Turns, then the turns between two rows, first turn first; the first pair answered:
turn H:
[  1 -11  49  11 -33   7   2  -6  12   1 -15] -> [  7 -10  45  11 -34  10   3 -19  12  10 -14]
[-20  18 -12   8   9  19  17  -4  -6   8   9] -> [-26   9 -12   5  10  18  20   8  -4   4   9]
[  5  21   4  14  18   8   1  -9 -11   5   6] -> [  2  18  -4   3  16  11   7 -12 -11  11   4]
turn S:
[-20 -50 -26  31  30   9 -21 -15 -24 -26 -11] -> [ 18 -33   9  47   7 -10 -36 -48 -12 -15   3]
[ 13   1  14 -15 -22  -9  11   0  15  34   4] -> [-16  -6 -16 -16  -3   5  21  18   5  30   0]
[ -3  42  25   4 -11 -18 -12  38  24 -10  -1] -> [-24  42  -8   4  10  -1   1  50  13 -16   0]
turn M:
[ -1  31   2  -7 -12  -8  22 -23  24  24  11] -> [-20 -13 -39   0  12   6   7 -30   3   7 -15]
[ 30  27  -4   6 -44  14  14 -11  -3 -14   4] -> [ 20   3 -33  16 -29  25   9 -16 -14 -25 -10]
[-19 -12  -1  -2 -22 -15 -13  11  14  -2  -3] -> [-17  26 -10   6 -13  -9   0  14  11  10  12]
turn Q:
[-1 28  0  8 18  4  2  4  4 -6 12] -> [ 13  17   2  -9   0  -1   6 -27  11  14  10]
[ 15 -22   2  -8 -15   0  -7 -32   8  10 -13] -> [-11 -31   2 -14  -5  -1  -5  22   8 -20 -17]
[-41  20  -2 -31  15  22  24  94   6 -23 -15] -> [ 16  94 -20  38  34  30  19   1 -23   4  10]
turn G:
[ -2  11  24 -12 -10 -13   2  24   9  -7  -1] -> [-16   9 -22  -2  18   8   6  12 -16 -11  -7]
[ 27  24  34  20  -7 -14 -17  -3   0  -9  13] -> [ 11  16 -19  31  22  10  -9 -25 -24  -9   3]
[ -8  33 -10 -10  10   7  15   9   3  14  11] -> [ -7  26  -7 -21   1  10  19  -2   8  22   9]
Pairs:
Between the rows of a pair lie two turns.
[ 32  43 -18   2  -7  12  33 -47  11  28  17] -> [ 25 -47 -12  -7 -22   3  -9 -54  17   5 -20]  M then S
[  6 -12  30   1 -22   9 -16  24  19 -11 -12] -> [ 28   6  27  12 -27   9 -13 -17  14  11  -6]  H then H
[  3  14 -28  16   1   8 -21 -32 -10  -5   9] -> [  7  23  -5 -17 -26   2   0 -28  11  22  19]  Q then M
[  9 -42 -13 -19  -6   3  12 -19  13  24  -8] -> [ -5 -20   6  15  17  -1  -9  41   3 -25  -9]  Q then H
[  7  18  -5 -16  -9   6  20 -17   4  30  15] -> [-21  11 -15 -21   5  11  24  22   1   7  10]  H then Q
[-17 -36 -21   8  20  15 -19 -14  -2 -10 -30] -> [ -8 -25  -1  25  22   9 -35  -2  -2 -26 -26]  H then H
[ 10 -16  12 -31   5   0  22 -43   6  -1  -8] -> [ -9 -30  22 -36   7  -4  16  -1  11 -24 -18]  H then H
[  4 -43   1  33  20   4 -45 -18  -2 -19 -14] -> [ 23 -41  25  19  -3  -4 -44 -32  11  -3  -7]  H then G
[  5  36  11  25  -3 -11 -17   3  -4  -4  11] -> [ -4   6 -19  29   9  -4 -26 -19 -18  -9  -5]  M then H
[ 18 -21  30  -1 -27 -21 -20  -2  15   0   1] -> [ 23  -2  -2  31   1  -4 -25 -36  -9   3   2]  G then Q
[  3 -17  28 -15 -37 -26 -22  -1  18  16 -16] -> [-37 -11 -24   5  12  -1 -13  40 -10 -16 -21]  S then H
[-29 -50 -63   8  27  29   9   3 -23 -19 -16] -> [ -9  53 -41  16  27  28  54  15 -14  11  29]  M then M
[-16  -3  -6  -2  -3   5  -2  14 -18 -14  -3] -> [ -6   3  10   3 -11   0 -11  12 -12 -17   0]  H then M
[-18   2  39  -7 -34 -38  -1  -6  34  42  -2] -> [-61   3 -39  17  27  -1   6  19  -6  12 -12]  Q then G
[-14 -49  18 -19 -27 -21 -10  -2   8  -7 -27] -> [ 14  22  -2  48  13  -5 -14 -33 -25 -13  -6]  Q then Q
[  0   1 -33 -11  10   0 -13 -43 -34  10  14] -> [-34 -19 -15 -47  -1  -7  -3  23 -16  -4   9]  G then S
[  0 -28  -6 -21 -27   0   0 -30   1   1  -3] -> [  7   0   9 -27 -32  -4  14 -22   6  10   9]  S then M
[ 37 -19  15  22 -18 -32 -33 -48  11   7  -2] -> [ 19 -35  33   9 -27 -38 -39  -1  24 -14  -7]  Q then H
[-24  39 -28  -5   2  22  23  -2  -7  19  16] -> [-26 -31 -26 -26 -23  13   4 -23   4  19 -10]  Q then M
[  6  42 -58   2  19  12  12 -24  -9  32   5] -> [-36 -10 -43 -41   8   7  16  38   9  10 -13]  Q then Q
[ 15  12   5 -10  -4  -2   7 -25  25  22   4] -> [ -5  -4  20 -14  -5  -6  -1  22  32  -3   0]  Q then H
[  3  -6  30  14 -19 -32 -24   0  -7 -26   2] -> [ -2  10 -26   4  -5  -4  17 -44 -23  15  11]  M then G
[ -6  13   4  33  36  11  -3  12  -3 -18  15] -> [  0 -36  16  26  14  -1 -28 -15   7 -14  -3]  H then M
[  0 -24   3 -11 -17  26 -16  14  -9  -4  -5] -> [ 19   6  -2  13  -8  29 -17 -15 -17   5   4]  Q then Q
[-15  20 -40  11  33  28  -5   7 -17   1 -11] -> [  3  16 -22 -26  -2  20  15 -24   2  42  -5]  G then M
[-11  40   8  30  21   4   2  52 -10 -23  -2] -> [ 16   5  43 -29 -38 -18  10  12  32  27   0]  G then G
[ 33  37  18  -9 -31  -7  26 -46   8  46  21] -> [ 24  75   1  16   2   5  31 -23 -10  26  31]  G then H
[-21   0 -34 -22  15   4  19  13 -20  -4  -8] -> [  9  30 -28  12  18   5   6 -18 -29  -3   0]  H then Q
[ -1  21   9 -25  -5  -3  30  13  10  25  12] -> [ 23  13  -8   6   6   0   4 -42  -8  19   7]  M then S
[ 11 -14  -6  -8 -22   7   2 -35   8  27  -3] -> [-15  15 -17  22  17  17  -1  30 -10 -18   3]  Q then Q
[ -4 -27  14   3 -25  -2 -35   7  12   4 -26] -> [ 11  16  -1  39  -4   1 -39 -11  -6   2 -16]  Q then Q
[ 14   7  26 -11 -14 -26   0  -6  -4 -15 -33] -> [  0  -9   2  -8   1 -18  -3 -11 -17 -25 -42]  M then M
[  1 -39  23 -15 -21 -22  -7 -13   8  -6   5] -> [ -9  25  -7 -10   6  -2  36  -6  -9  15  29]  M then H
[ 30   4  62 -10 -17 -28 -36   5  16   5  -9] -> [  4 -51   7  -2  14 -10 -52  -6 -11 -18 -39]  M then M
[-15  28 -47 -26  42   9  33  20 -33  14  21] -> [  7 -63 -20 -49  -6 -11 -10 -29  -6  21 -11]  Q then M
[-14  17   7 -17 -20  -7 -28  37  29 -18   7] -> [ 10  37  13   2 -23 -11 -32   6  27  -7  14]  H then Q
[ -6  50  -5  37  12   3 -11  22 -10  -7  28] -> [  9  32 -20   4 -14   6   6 -40  -3  44  25]  H then G
[ 20 -30  19   7 -11 -17 -23  -6   7 -21 -17] -> [ 27 -24   6   1 -14 -13 -15 -34   7  -2 -14]  H then H
[ -9   5  22   3 -14   6 -16  41  12  26 -10] -> [-16   7 -11  22  13  20 -18  32 -11  15 -16]  G then H
[-18  19 -34  50  20 -22  21  28 -28 -24  -7] -> [ -7 -48 -14 -21 -39 -38  29 -15   8  25 -22]  Q then Q
[-29 -32 -44  -5  23  21   2 -48  -7   4  -5] -> [-37 -13  38 -21  -4  -9  -6  43  29 -27   7]  M then Q
[ -8  24 -15 -20  16  14  23   3   3  26   6] -> [-19  20   2 -14  17   8  14  39   9   1   4]  H then H
[12 32 14  9  3 -3  3 20  4 -5  5] -> [ 13  -4  22   0 -12 -13 -13  18  12 -11  -5]  M then M
[-39 -19 -18 -44  -6   6  48  -2   8  34  10] -> [-42 -58  10 -32 -10 -11  10  30  12  -7  -4]  Q then M
[ 10  26  -3  20   5  17 -12 -16  -1   3  10] -> [-18 -15  10 -15  -9  12 -10  25  17  -6  -4]  Q then Q
[ 25   9 -17  -4  18  15   1 -53   1   6   7] -> [ 33  14  38   9   6 -10 -27 -10  17 -29   8]  M then G
[ -5   5  59  29   1  -1 -11  25  35 -27  19] -> [ 17  -3  62  22 -18  -7  -8 -23  41   0  18]  Q then Q
[ 16  38  12 -15  -6   3  34  -6  13  28  26] -> [-26 -37 -36  -7  21  17   2  12  -9 -21 -12]  M then H
[-18   0   1  -2   8   0   7  26  -4 -15  11] -> [-12  -7   4  11  12  -4  -7  18  -8 -23   2]  H then M
[ 23   5  20 -10 -27  -6   2   7  16   6  12] -> [ 17  26  11  17  -7  -1   0  23   2 -10  17]  Q then Q
[-20 -27  14  15   9  -2 -11  10 -19 -29 -35] -> [ 11  24  45  31   0 -14  -2   6  -8 -14 -13]  H then M
[ 38  79  55  51  23  -7 -11  28  16 -15  -2] -> [ 16  12 -25  71  59  24 -35 -19 -26 -39 -40]  M then H
[ 14  42 -12  23  46  18  14 -17 -11  -5  19] -> [ 12 -62  11 -15   8  -1 -19 -28  13 -14 -19]  H then M
[-20  10  25  13   5   5   8  43   8 -16  -1] -> [-28 -32 -25  -9   3  24  17  -7  -4   7 -20]  M then G
[-26  38 -17 -11  18  -3  38  41  -9   7  13] -> [-23 -41 -26 -46 -11  -4  23   0   1  16 -15]  G then M
[ -7 -32 -30 -30 -15   9  13 -41   9  30  -4] -> [ -8  13  11 -40 -26  -7  32  14  28  31  21]  H then M
[  5  28  48  14   3 -18 -19  29  11 -16  -1] -> [ 12 -32  40 -11 -18 -21 -33 -10  16  -3 -24]  G then M
[ 19  50  23  -4 -15 -19  14 -22  11  46  31] -> [-34 -32 -56  -1  33  10 -10  -8 -23   3 -17]  M then H
[ 31  41   5  18  -2  -3   7 -37  -5  38  26] -> [-12  23 -34 -23  13  18  34  -5  -8  42  18]  Q then M
[ 22  16  -7 -39  -1   8  34 -36  -6  46  12] -> [ 26 -27  -5 -33  -9   2   4 -58  -6  32  -8]  M then S
[  5  -7 -21  -3   1  13   1 -21 -11   8  -4] -> [  4  15   0  19  13   6  -9  12 -10 -21   4]  G then G
[ 15  38  13   9   8 -16  11  -3   7  24  10] -> [ 10 -25  18 -14 -13 -21  -9 -16  16  18 -15]  M then G
[-11 -15 -22 -14  -5  14   3   4  -2  19 -15] -> [ -6   8 -27   4   7  18   4  -1 -14  16  -6]  Q then Q
[ 12 -23  38  -5 -24 -16 -12   6  14  -5  -6] -> [-28 -31 -21 -14   9  12   6  25  -6 -14 -13]  H then S
[ 18  64  -4  40  29  18  29   4 -22  15  21] -> [ 41  31  67  14 -26 -18   4   8  15  19  17]  M then M
[-43   0 -19  23  27   7   7  30 -32 -51   4] -> [-11 -24  43  29 -10 -22 -26  18  -8 -57   1]  H then M
[-12 -13  29  -4  11 -13 -20  49  -5  -3  14] -> [-21 -21 -12  11  36   5 -21  28 -24  -7   2]  G then H
[  4 -20   4  -1 -33 -11 -26  13  14 -20  -9] -> [  4   3 -45  18  -1  10 -11 -21  -9  -4  -4]  S then Q
[ -2   1  28 -16  -8  -4 -12  35   9  -9  12] -> [ -4  13  19  -6   5  -3 -10  39   0 -14  10]  Q then S
[-26  13  22 -11  -6  -2  15  39   8  -5   7] -> [-23  14 -30   8  23  18  19  -5 -15   1   0]  H then G
[-44 -27   7 -42   4  -2  -9  19   5 -26  -8] -> [-28  44  23  -7  17   0  -6  32   2 -33  18]  H then M
[-23  24   4 -30  14  26  -1  16  17   4   7] -> [-23  -1  16 -18  15  21 -27  21  16 -21  -4]  M then H
[  8   2  -2  35  12   3 -19 -14 -14 -29  -3] -> [ 24  26   9  16  -8   3   0 -36  -4   8  10]  Q then M
[-38 -35 -20  27  29   6 -27  40 -23 -51 -11] -> [ 33 -25  36  39 -21 -24 -50 -44  -5 -12   1]  Q then M
[ -8 -56 -17  -9 -10  -2 -20 -34  -6   4 -21] -> [-17 -30  -3  28  12  -5 -38  18 -14 -40 -17]  Q then H
[ 23  14   4  50  22  -9 -31  -6 -17 -26   0] -> [ 26 -33  -5  -7 -13  -6 -10 -54   3  19 -11]  Q then H
[ -7 -35 -14 -22  -5  12   1  -6  -6   6 -14] -> [-15 -31   8 -12  -3   0 -10  22  -5 -15 -11]  H then G
[  0  10 -14  -3   6   4  19  -3  -6  13  -8] -> [ -8  -8  -7   4   8  -1   1  20  -8 -10 -17]  M then Q
[ 17  24  25  30   3 -13 -20   9  -9 -24  19] -> [-13  17  11   9  12  -4  -5  44  -9 -28  15]  S then M
[  9 -39  28  12 -19  -4 -22  -5  33   5 -11] -> [  4 -11  39   0 -24  -4   2  25  40  14   6]  S then M
[-39  -4 -64 -18  23  28  29  -1 -17  15 -10] -> [ 33  63  30  46  -2 -15 -10 -20   1   5  19]  S then G
[ 12   8   5   5 -10  -8  15 -20   8  22   7] -> [-13 -28 -17  -7  -6  -1  10  -3  -1   9  -9]  M then Q
[ -4  27 -40 -17  17  20  38 -16  -1  28  10] -> [-29 -30 -22  -2  25  10  -9  35  -3 -30 -16]  M then Q
[ 36 -10  -1 -13 -28   7  -5 -49 -16  24  22] -> [ 41  26  39  -2 -29  -6 -12  -8 -11   4  37]  M then G
[ 14  43  39  17  -8 -10   1  -9  21   5  13] -> [-10   0  29 -31 -27  -9  16   4  35  17   1]  H then Q
[  2 -20 -25  25  29 -23 -22 -15  -4 -38 -17] -> [  7  17 -29  32  36 -15 -12 -18  -8 -25  -7]  M then G
[  5 -11  15  29 -13 -21 -33 -29  11 -17  -1] -> [-18 -37   6  -5 -20 -21 -20 -12  19 -13 -11]  H then Q
[  7  37 -26  33  23  10  -4 -31 -28  18   9] -> [-10 -52   5   8  -5 -11 -42   4  -5 -17 -24]  M then Q
[  7  -8 -29   0  -1   9 -18 -38 -19   5  -8] -> [  9 -15  30 -22 -34 -11 -24   3   9  -2  -3]  H then G
[ 10 -60  -4 -14 -15   4   5 -29  -7  32  -9] -> [  0   0  41 -14 -15 -11  21  51  12  13  18]  Q then M
[ -4 -24   0  -2 -10   2 -15  24   4 -21 -20] -> [ -3 -29  -3 -12 -16   1 -11  14   8 -12 -23]  G then G
[-26 -13  29 -40 -30   9  20  33  49 -15  -7] -> [-33  17 -17 -42 -11  32  54   8  31   8   4]  M then G
[  2  16  43 -14  -7 -15  23  30  -5   8  10] -> [-13   1  -7 -28   9   6  45   4 -20  24   1]  S then G
[  5  -5  15 -18 -28  -9   9   2  18  20   2] -> [-20  -5 -34  -5   8  12  12  20  -6   3  -5]  Q then G
[  6   7 -10  19  -2 -17 -10 -28 -13   0   4] -> [ -1  23  -4  -1  -8 -16  11 -12  -6  16  16]  Q then M
[ -1 -17 -33 -42  -1  24  36 -38   6  51   2] -> [ 13  50  54   5  -5 -13   9  49  22  -1  27]  G then Q
[ -3 -26  23 -48 -30 -21   1  23  25  28  -1] -> [ 26  60   0  34  20  -7  -3  -7 -15  16  20]  Q then Q
[-13 -61 -13 -21 -12 -13  -6  12   7   1 -17] -> [  6 -12  36  10 -12 -29 -22  46  18 -21   4]  Q then M
[ -8 -30  23 -12   3  -9 -13  27   4 -25 -17] -> [ -7 -45   7 -27  -3  -2  -4   1   4  -8 -21]  G then G
[  1 -56 -34   0   3  20  -7 -48 -24  18 -21] -> [ 13  48  34  52  15   0  -8  34 -16 -17  20]  M then G
[ 0 44  3 -8  3  6 25  2  2 20 21] -> [-15  20  10 -29  -4   2  27  26  10  14  12]  Q then Q
[ -3   5  26  -7 -10   5  16  18  -2 -19  11] -> [-15   5  17  -9  -2   8  17  22  -7 -20   9]  H then S
[-15 -24  13 -11  -7  -3   3  19  -7  -2 -20] -> [ -9  23  15  12   6   0  11  25 -13   1  -2]  H then M
[ 13  49   0 -22  -9   3  40  -3   0  32  25] -> [-18 -32 -53  -9  20  17   4  -3 -25  -9 -15]  M then Q
[-18 -17  42 -38 -15   0  -7  30  28 -23   6] -> [  4  55  -5  -8  19  24  27 -25  -3  14  30]  M then Q
[  0   6 -28  10  22  11  -5  -1 -11   1   9] -> [ 11 -12  21  -6 -11 -13 -15  12  15   0   9]  S then Q
[ 20  41  22  28  30 -12 -11  12 -15 -21  -9] -> [-11 -10 -35  -2  43   8  -2  -5 -27  -9 -28]  S then G
[ -5  12  -8 -17  20   7   7  24  -2 -20   3] -> [ 11   1  18  -8   7  -7 -16  15   6 -29   1]  M then H
[-24  23   8  -4  -1  10  28  58  29 -17  -4] -> [ 20  29  11  -7 -28   7  30 -35  36  31   2]  Q then Q
[-19 -38   0 -21  -2   2 -17   3  -2 -17 -25] -> [  4   4  43   3  -7 -17 -25  16   9 -23  -9]  Q then M
[-18 -19  -9  20 -25 -29 -20   6   7 -15  16] -> [-19 -28 -15  11 -27 -27 -13 -10   5  -7  17]  G then G
[ -5  11 -12 -31  37  10   2  29  15  -7 -38] -> [ 24  17 -14 -30  26  13   2 -26  17  25 -33]  Q then Q
[ -8  -2 -27 -27  -1  12  10 -23 -12  15  -7] -> [-23  12 -13 -27   9  11  14  25  -9  -5  -1]  G then S
[ 2 75 21 -8  3 -2 24 31  4 16 29] -> [ -8 -10 -55  21  36  24 -18 -32 -36  -8 -15]  M then Q
[-10 -52 -10 -15 -23  -5 -16  47   7 -47 -16] -> [ 40  13   8  56 -10 -12 -36   1  -7 -48   6]  H then Q
[-33   9 -10  -2  19   4  17  42  -3 -15  -1] -> [ -6 -26 -13  24  17  -1 -24 -16 -11 -22 -19]  S then M
[ 26  23  26  23 -16  -5   1 -24   8   6   0] -> [  8  -6 -23   9  -2  15  13 -40  -6  15 -12]  H then M
[-17   0 -32 -10  11  11  11   4 -23   8   2] -> [  4   3  17 -24 -25 -12   7   2   3  22   7]  Q then G
[-26  30  16  -8   8  -7   3  69   7 -16  11] -> [ -8 -35 -32  25  21   5 -41 -19 -20 -25 -21]  Q then M
[-14  27 -40   5  23  15  12 -47 -37  30  11] -> [-32   2  46 -43 -30 -21   4  38  12  10  12]  G then Q
[ 29 -14   8  23 -38  -2 -17 -59  10  14 -19] -> [  1  12 -41  -4 -16  21  34 -50   2  36  -9]  M then H
[ 17  49 -12  13  17  -1  -9  -1  -7  -6   8] -> [ 27  35  -3 -21  -7  -7   5 -25   7  25   7]  H then G
[-11  27   4  16 -14  -5  -1  -1 -11   8  42] -> [-22 -26 -22   7  -9   6 -14 -17 -18   3  17]  H then M
[-50   1   6 -14  16  16   4  60 -14 -30   5] -> [-26 -16  28 -63 -34   0  25  10  15  21   7]  G then M
[-14  36 -20  32  36  13  -3  20 -18 -16   5] -> [-15 -18 -26  32  30  12 -28   3 -17 -31 -16]  M then S
[ -8 -17   8 -22 -32  -5  27 -25  28  50  -7] -> [ -5  29  38  -3 -27 -13  31  20  30  30  11]  M then G
[-13  15  -4  -3   5   8   0  25   6  -7   1] -> [ -1 -18 -15   6   1   7 -21 -14  -1  -9 -16]  Q then M
[ 23   5  24 -22 -10  -8   7 -11  13  25  -8] -> [  9  11  34 -10  -2 -10  -2  29  11   0  -7]  Q then H
[ 14  19 -16  -3  -1   9  15  -1 -12   2  19] -> [  7 -18 -27 -12  -2  10   3 -10 -13  -4   7]  G then M
[  8 -13   1 -28  -7   4   9 -16   8  30   7] -> [  5   7  31 -15  -3  -6   5  27  16   4  14]  S then G
[-22  -2 -40  31  40  23  -3  10 -34 -26  -2] -> [ 28  11  -6  54  20   6 -27 -44 -28 -10   3]  S then G
[-29 -14 -56 -43   5  32  34  -5  -9  33 -16] -> [-39   4  -6 -14  12  12  11  80   1 -20 -10]  M then Q
[-30 -13 -44  -3   8   8  17   8 -20   6 -25] -> [-14 -14 -46  -3   0   9  17 -24 -18  22 -22]  Q then Q
[  1  19  27  -7  -8 -12   7  21  17   7  11] -> [-23 -25  -7 -13   6   4   0  27   4  -7 -11]  S then M
